149  118  184   90   77   78   33  126   61
The 1st entry from the left: 149
The entry just right of the largest entry?
A: 90
The third entry from the left is 184

[[ 83 119  74 102 104 107 138  69  85 112 128 101 158]
 [ 78  69 122  50  82  57  46  96 105  81  76 118  53]
 [ 93 124  76 112 107 130 145  74  92 118 132  94 171]
 [ 72 111  77 111 106  31 123  81  63  87 104 115  74]
 [ 55  90  93  51  85  53  87  59  84  90 106 123 111]
 [ 52 105  76  81  96  25 114  61  62  87 110 124  95]]
Indices start at 1.
Give the bottom entry of the column that holds the smallest entry.
A: 25
Give the entry in row 1 and column 2.
A: 119
Give the entry in row 1 and column 3.
A: 74
Give the bottom entry of the column that holds the largest entry.
A: 95
Give the entry at row 3, column 1.
A: 93
Give the top-left entry.
A: 83
The entry in the top-right corner is 158
The entry directly above 50 is 102
The entry in row 3 and column 2: 124
Give the entry in the bottom-left corner.
A: 52
The entry just right of 46: 96
Give the entry just left of the largest entry.
A: 94
The maximum -> 171
The entry at row 2, column 2 -> 69
The entry directly below 51 is 81
The entry just right of the smallest entry is 114
Give the entry at row 2, column 1.
A: 78
The entry directly below 59 is 61

M = array([153, 132,  99, 173])
The entry just right of 153 is 132
Find the entry just right of 132.
Answer: 99
The first entry -> 153

Questions about the grid below. Indices start at 1.
1) What is the entry in the bottom-right corner?
2) What is the entry in row 1 and column 2?
3) What is the entry at row 3, column 1?
4) What is the entry just right of the largest entry?
5) What is the entry in the top-left corner?
6) What is the entry in the bottom-left corner?
7) What is the smallest entry?
8) What is the entry at row 2, column 1?
104, 75, 75, 90, 128, 115, 79
72, 137, 119, 120, 100, 142, 119
71, 132, 118, 112, 64, 119, 135
84, 105, 101, 103, 73, 141, 92
112, 118, 112, 94, 70, 81, 66
99, 84, 82, 101, 83, 86, 107
116, 118, 85, 97, 121, 90, 83
104, 108, 111, 116, 106, 111, 65
98, 107, 60, 107, 98, 136, 100
113, 90, 98, 101, 92, 125, 33
93, 98, 116, 111, 114, 95, 96
81, 110, 107, 105, 86, 102, 90
94, 61, 97, 87, 97, 113, 92
76, 97, 134, 108, 95, 118, 91
1) 91
2) 75
3) 71
4) 119
5) 104
6) 76
7) 33
8) 72

W =
90, 78, 24, 94, 135
139, 127, 143, 64, 142
140, 130, 142, 62, 142
130, 107, 160, 79, 135
55, 55, 67, 146, 60
101, 15, 124, 119, 181
81, 59, 145, 139, 78
100, 99, 33, 80, 129
78, 128, 80, 111, 32
84, 50, 152, 140, 93
The entry in the top-right corner: 135
The entry just right of the smallest entry is 124
Read off the entry directly below 94.
64
Read off the entry just left of 50.
84
Read off the bottom-right entry.
93
The entry directly below 145: 33
The bottom entry of the column that holds the smallest entry -> 50
Read off the first entry on the main diagonal.
90
The entry directly below 99 is 128
The largest entry in the last column is 181
Read off the largest entry in the first column.
140
The third largest entry: 152
The first entry of the smallest entry's row -> 101
Read off the 4th entry, reading row by row.
94
The entry directly above 101 is 55
Read off the entry directly above the largest entry.
60
Read off the entry just right of 90.
78
The second entry on the main diagonal is 127
The entry just left of the largest entry is 119
The minimum is 15
Read off the smallest entry in the first row.
24

Questions about the row below.
1) What is the minimum?
2) What is the entry just right of the smallest entry?
[ 93 130  96 118 120  96 156  31  75 145  76]
1) 31
2) 75

[ 61  80  84  77 122  26]
Report the entry just right of the largest entry.
26
Report the 1st entry.
61

79, 76, 179, 46, 100, 49, 120, 91, 84, 118, 107, 159, 73
The entry just right of 100 -> 49
Which number is the entry just right of 120?
Answer: 91
Which number is the entry just right of 118?
Answer: 107
The entry just left of 73 -> 159
The entry just left of the smallest entry is 179

m = (39, 109, 54, 148, 156)
The entry just left of 156 is 148
The entry just left of 109: 39
